A single turn carries every row of the set below to another of its rows. Some are shown first; where does it send the rows asked next?
punol: [-13.4  -8.3  15.1  20.3   8.7 -14.0   0.0  22.0  12.5  -6.3   9.6  -9.5
 -22.9  22.2   0.0  -8.6  43.8 -15.1 -25.4 -23.0  20.2 -12.9   1.4 -24.6
  27.1   2.4 -41.0  14.4  18.5 -11.4  48.1 -18.0  -9.2  16.4 -42.8 -10.1
  -1.8  -5.2 -14.5   3.4   9.6  23.5  -3.5 -26.3 -20.9 -11.6   3.3  15.1
   1.0]
Sofen: [  5.9  -7.4   8.7 -30.4  17.9 -47.0  17.3  28.6  -2.0  23.0  -1.7   6.6
  -0.9  -1.4  17.4 -13.6  -1.7  17.3  -8.0  -6.7  -9.5 -42.4   5.2  11.4
 -10.6  -0.5   6.1 -14.0  -4.7 -28.2  -2.7 -48.9 -14.7 -38.2 -15.5  14.7
   7.4   0.8   9.5   3.8   4.8   1.2  40.0   9.0   2.1 -27.9   4.6 -18.4
   9.7]
zot: [-10.0  30.3 -12.6  10.4 -10.8  -6.6   6.6   8.3  30.8   9.8  19.5  -8.1
   3.9   3.6 -13.4  -4.8  37.4   1.5  28.4  -0.8  -2.4 -10.6  16.6  21.2
 -29.5 -15.8  14.4  -4.9 -22.7  23.0  -0.2 -35.4   1.5 -28.2  -0.2  -8.6
 -23.7 -30.2  26.6  -3.6  20.1  26.8  27.8  21.3  16.4   8.4  13.9  12.3
  -7.4]
Meve: [ 30.8 -27.6  15.0   4.1   0.8 -23.6 -29.3   5.7  14.7   3.9 -12.6 -25.2
  11.3 -17.3  14.9  -8.5  11.2  -7.3 -20.3  35.6 -30.2  -8.2  -8.5 -11.4
  -4.7  -5.2   6.4 -17.0   7.5   5.9  -0.8   0.7   2.3  -7.4  30.5  33.8
  18.1 -20.3  33.7 -15.2  16.5  21.4  26.8   9.1  -0.9   1.8   2.9 -15.8
 -17.6]
Begu: [-24.5  19.6 -25.3  -7.4   6.0  22.1  15.4 -16.6  18.9  -2.6  31.5 -15.0
  21.3  16.0   4.0  -9.7  28.4  -7.4  19.9 -22.6   6.5 -30.9  19.1  12.4
   0.7  -7.5   6.1  10.3  -6.8  20.3  19.3 -43.2  -9.6  -2.1   3.8 -18.8
 -15.7 -35.4  10.1 -25.3  23.8  20.6  21.4  16.4  15.2   2.1  10.4  12.9
   8.3]
Biva: [ 13.7 -29.9  -0.2  14.4 -14.1 -38.7  -2.6   6.6   5.2 -13.8  -7.4  24.4
  -5.9   9.0  21.2  -8.3  25.8  -5.4 -55.2  -3.2  -1.1 -15.8 -12.6 -18.0
   0.6  12.3 -14.3 -33.9 -27.0  -2.8  33.0 -21.4  21.3  -4.9 -24.0  14.3
   3.4 -42.6  14.6  30.6  20.5  20.2  22.9  -9.9   5.1 -14.9  -3.1   4.8
 -24.0]
sur: [ 33.8   0.2  -2.6 -14.0  -3.2   2.9 -14.3  24.2  -4.5  -1.4  17.8 -24.7
  -1.9   9.9   7.2  -3.4  -8.0   6.9 -17.4  -4.7   0.6  -5.9  -5.8  10.0
  34.1   6.8 -23.8  10.9  10.5  -2.2  -2.5  -1.2   8.2  22.2  16.7 -15.6
 -14.9   4.7  -6.0 -29.1  28.1 -37.8  26.5  12.1   4.8  -6.1  -3.9  -9.4
  21.5]
zapur: [-27.2 -17.3   3.4 -13.8  16.9 -33.9 -14.8  -3.2  -8.5   9.4  13.0   1.6
   3.5   7.4  11.4   4.7   5.8  -8.0  -2.9   4.8 -18.4  11.4  -4.9  -3.2
 -26.8  42.6 -49.2  -6.9 -12.9  18.1  21.7  -3.9   6.3   4.1 -14.7  -1.9
 -20.8  14.9  -5.9  26.1  -9.4  11.6  14.3 -12.8  12.9  -6.8   4.7 -22.7
 -37.9]
Zoki: [  2.7 -13.2  19.8   6.4  10.7  -5.9  -3.4   9.7  -5.1  -5.3  25.4 -17.9
 -24.5  -6.0  33.8 -31.0  47.6 -13.3  21.4 -35.8 -29.2 -11.2  25.1 -18.5
   6.4   1.2  -3.7  26.1 -19.3 -20.9   0.0 -22.9  20.2  30.9 -19.5  -9.8
  10.2 -25.6  -5.1 -18.4  -6.1 -25.5  43.6 -18.0   0.3 -11.9 -21.0   2.7
   8.6]
simem: [ 28.4 -15.3   1.9  11.3  16.6  -5.5 -23.7   7.5  -7.7  -6.4  -3.0 -15.0
 -28.0   3.7 -12.4  -7.0  17.7   0.9  -7.0  -8.0 -27.9  31.5  11.0  35.8
  -0.9  -4.3  20.7  27.0 -18.4  -4.0 -13.1 -27.1   0.0  -6.0  25.9 -25.3
  24.0  -9.0  16.4 -34.7  15.1  19.0  29.2  11.4  -9.3  -8.5  17.2  -8.7
   9.3]
zuv: [ 48.5  -8.1  10.5  23.0   2.1  -0.2 -21.7  -9.5  -7.0 -13.4 -28.0 -29.3
 -33.7  11.2  -3.5 -13.5  34.8   3.7 -10.7   5.8 -12.6  24.8 -18.6  27.5
 -16.2   3.8 -15.5   8.5 -16.1  -5.5   4.7  -0.6  11.8  -1.3  -0.6 -29.7
  19.9 -12.4  22.4 -13.7   5.2  21.0  25.3   8.0  -9.9  -1.2 -10.2 -17.2
   7.8]
kufo: [ 14.6  27.3   9.2  28.0  20.2  16.3  25.4   5.7  21.4 -24.0  24.3 -22.7
 -11.0  33.8  -3.0 -14.3  40.5  -6.8  -4.2  -4.7  29.2  -9.1 -14.0  -2.3
  40.1  -2.2  -6.7   5.6 -39.6 -18.4   4.3 -21.8  -1.8 -12.8   4.3  15.6
  -3.9 -27.3   4.8 -10.8  49.3  21.9   7.9  12.8  20.5 -18.9  13.2   9.4
   3.7]
mevuz: [ 34.1 -16.1  23.0   9.6  22.0 -26.8   9.4  19.0  -9.5   9.1 -29.3  10.4
  -2.3 -37.7  27.2  -7.7   8.5  10.2 -26.7  12.6  -5.1  -3.3 -24.3  -3.9
  10.9  13.8  11.8 -33.1  -2.2  11.0  -9.2 -22.5  11.8   1.4 -19.7  29.3
  35.8  -5.2   9.3 -23.5   1.9  33.8  17.5   1.5  10.6   4.1 -20.0  -7.4
   6.2]
dipop: [ 24.4  -6.3  -2.3 -15.1  31.0 -15.5  22.2  15.2 -12.2   4.8  -9.7  20.8
   7.1 -10.1  26.8  -6.4  25.8  24.3 -18.9  -0.2  27.1  -2.5 -30.9   4.2
  10.0  36.1   1.1 -21.6 -25.9   5.3  11.1 -21.4  11.8   4.1 -47.3  13.3
  27.7  -2.7  -1.9  -9.8   5.1  19.1   1.1 -17.6  16.8 -12.6 -32.6  -3.1
   8.0]
Duk: [-10.0   9.2   7.4  -8.2  20.9   0.5 -32.4  13.2  -1.5   0.8   8.4  -4.5
  -1.6  -8.8 -11.9  10.1  -8.9 -13.4  10.1   6.5  -3.6  -4.6  29.8  18.2
  26.0   1.8  33.4  -1.8  -5.2  -2.2 -10.4 -22.5 -23.5 -24.1  35.0   0.4
   5.2  -9.9  11.6 -25.9  36.8  23.4   3.9   8.1  18.7  -1.6  32.9  -0.8
  -5.7]
Nom: [-11.2  14.7   3.8 -10.9   7.9 -10.9  14.2  10.0  17.4 -22.1  -2.5 -12.0
   7.1  -1.9  18.6 -16.3  34.2 -35.8 -10.7   5.3  25.7  15.1 -14.0 -21.6
  -5.9   8.4  -0.8   6.5  -5.6 -32.1  19.7 -12.0  19.7  12.4 -32.3  11.6
 -19.1 -40.4  28.5 -29.4 -36.1  20.3  -7.2  -8.5  19.2  -2.7   9.9  -7.8
 -30.9]
vus: [-22.4   2.9   5.9 -22.6  33.6  16.7   1.2 -18.0  -4.9 -12.1  11.5 -26.9
  11.0  -6.4  13.6  -9.6  15.5 -30.9   2.7 -26.2   9.2 -24.9   7.2   0.3
  37.5   0.8   4.9  13.3  13.5 -19.7  -4.3 -33.8 -36.8  15.1 -23.9 -21.2
 -13.6 -24.6 -11.9 -15.4   6.9  12.2   3.6  -7.5  15.9 -12.2  13.4  15.1
  22.5]
gem: [-42.8  13.8  -8.6  -9.8  18.9  -6.2  -9.7   1.3  17.7   9.1  -2.9 -30.9
   6.3  -0.5  40.6  -1.6  18.7 -13.8  17.4  -7.6 -22.0 -23.2  27.0 -21.4
   8.2   9.8  -3.2   1.9  -4.3 -35.3   4.5  20.3  11.6  12.0 -13.1   4.7
 -21.5 -18.5 -13.1 -12.8 -11.5  -5.2  25.1   8.2  30.0  34.7  12.3  -7.5
  18.9]
zovu: [ -2.3  26.6  33.2  23.0  12.1 -21.8  30.5   5.6  -4.3  29.0   6.0  -2.1
  -8.6 -31.1  10.3 -17.5  -0.5   3.4  23.3 -31.6  -3.7 -11.4  31.3  16.0
  22.7   4.2   0.9 -15.9 -13.6   1.9  16.8 -38.1   4.2 -12.2 -25.9 -27.1
  19.9 -29.1   0.0 -29.3  13.6  26.9  13.1   7.1  41.1   1.9   2.6   5.9
   0.7]
Bega: [ -3.1   8.7  22.3  19.9  20.5   5.7 -22.3  25.4  -2.1  15.6  -0.5 -15.4
  -9.7 -35.4 -10.5  -8.8  25.8  -7.2 -17.1  -1.2  -6.5  24.9  -1.2  41.1
  14.5 -21.9   8.4   9.6 -28.3 -26.2   7.2 -16.5  -7.8 -18.1  -9.9  13.2
   4.6 -11.6   6.7 -19.2   9.0 -17.8  18.5   2.9  21.2  -4.5 -37.9  -2.4
  20.5]
Migag: [-19.4   7.6 -12.4   7.8  27.8  -7.8   3.8   5.6  10.7 -14.7  26.9  18.5
 -34.6  27.1  14.6 -36.3  45.6   6.0  -2.0  14.7  17.7 -18.8  11.2 -21.8
 -12.7   0.4 -28.0  10.9 -25.8  36.4  32.1 -22.1  23.7  18.6   9.7  28.2
  17.5   3.1  11.9   2.0  27.4 -10.7  26.0 -10.5  -3.1  -3.6   9.8   8.8
  10.9]
sala: [ 15.5  -3.6  31.4  13.6  15.8 -16.4  16.8 -18.7  -7.2  31.3  -6.3 -14.0
 -10.0  -9.2  20.5 -11.0   2.0  24.7  10.6  16.9  -7.9 -17.9 -10.5  25.9
   5.6  10.5  -6.9 -42.6  -0.2   6.2  -9.5  -1.0  -0.7 -13.8  -9.8  16.0
  14.6 -14.7 -15.2  24.2  46.5   2.1  -2.9 -11.8  -2.2  20.5  -4.0  -5.9
   2.9]
kaz: [  7.3  -3.8  38.3  24.3  16.8 -14.0   1.4  -3.1 -11.2  21.2 -12.2 -23.9
   8.1  23.4  -8.0 -16.2   2.6  -3.8  -0.2  15.5  -6.8  35.8   6.7  11.9
  -1.8  -5.6 -28.8  11.2  10.7  19.9 -24.5  -3.6  -6.0  -7.9  -8.5  -5.4
  22.3  -8.0  -0.6  -3.4 -16.1  16.8 -10.4  32.9  30.8   3.9  19.2  -2.2
 -18.7]
magaz: [-27.8  -9.5  -9.4  16.0  52.5 -26.4  -5.4 -17.5  52.6 -27.8  -6.2  -2.7
   9.9  20.5  15.9 -27.3  43.7  -5.2  26.8 -22.7   6.0 -19.0  -1.1 -12.3
   0.2  14.9  -9.5   6.4 -32.1 -17.5  37.7 -10.7  -5.4 -10.6 -17.1   8.5
   8.6 -13.3   0.4  -2.7 -14.7  29.0  17.9  -1.1 -10.0  20.1   2.9  -6.0
  -0.2]
Dudu: [  0.2  -4.9  28.3  11.9  -0.4 -52.5 -12.6  -2.2   5.7 -18.5 -11.8 -15.2
 -45.0  14.1  26.1  -6.7  -2.7  -4.2  -3.7 -15.8  14.7 -30.5  16.7 -23.8
 -36.4   9.2 -20.7  -2.8  14.1  -2.0 -12.9  -4.5  15.5  -9.5   7.1  -0.2
   7.1  -4.8  -1.3   4.1  -2.9  48.6 -14.0  -2.7   7.6   5.2  21.2  -1.7
 -16.1]
puno: [-20.3 -19.5 -14.3  18.0  38.9   6.4   8.7   8.2  -5.5 -17.2 -26.1  27.5
  14.9  25.5  34.1 -14.7  10.3  -2.9   4.6  42.1   2.1  -5.0 -33.7   9.2
  -1.5   8.3 -22.3 -27.4 -16.4  -7.9   0.8  -0.9  10.2   0.3  -3.6  18.6
   4.2 -27.6   6.0  -6.8 -14.3  12.6  31.5   3.9  32.1  -2.7  17.5  -9.7
  -1.2]
Valeg: [ -9.0  -8.1  46.4   6.5   8.5 -50.7   0.7  10.0 -11.3  -6.0   2.8   8.2
 -17.8  12.7  18.4 -24.5  29.6  -4.9 -29.5   7.1  34.5  -1.0   6.9 -17.7
   1.5   6.3 -22.0 -12.2 -14.6  16.7  13.9   0.9  -4.1   7.9 -29.9  30.1
   1.5  -2.4 -15.6  43.1  15.8   4.6   5.4  -7.0  33.3 -15.7  22.5   8.1
 -28.9]
Loz: [ -1.6  26.8  -8.1  17.5  34.0  -9.6  -4.1  -9.9  22.9 -31.2   9.2 -16.8
  -1.8   0.0   8.5 -11.0  36.4 -26.7  -9.7 -12.0   1.7   3.0   8.5   1.2
 -12.0   2.4  19.6  27.9 -11.8  15.5   3.6 -11.7  25.7  22.0  -3.7 -30.3
  -5.3  -6.0  -1.6 -24.4  43.6   5.2  11.4  -4.0  25.3   9.2 -20.8  51.9
   0.9]
Fezi: [-34.6   2.1   4.0   9.6   9.7   7.1  -4.9   3.2   5.6  -0.3   5.2 -13.9
   0.6  36.2  24.2  -4.7  38.8 -24.3  18.5  -5.4  -2.0 -23.8   9.7 -33.0
  26.7   6.1 -33.7  11.7  11.8 -42.8  38.0  23.2   0.6   7.9 -24.5   5.8
 -15.1 -22.0 -18.3   2.6  -8.5   2.8  20.7 -14.8  14.5  10.9  14.6  -7.5
  -2.0]
pabis: [-22.9   0.4  41.0  -5.5  41.0 -41.2  -7.0  19.9  -2.8  -1.3  20.1 -24.3
 -22.2  18.0  21.2 -27.1  33.1  12.6  -4.0  -4.0  28.1  -5.3   9.4  -2.9
   7.0   9.9 -27.7  19.2 -26.0   3.3  10.4  11.0 -21.2  12.1 -13.5  25.4
   3.3  17.0 -45.4  16.5  24.5   7.6   9.0  -7.9  20.5 -22.6  19.1  12.9
  -9.3]

zapur goes to Loz
Duk goes to Biva
zot goes to dipop
And these:
puno goes to Zoki
Nom goes to sur
Valeg goes to Begu

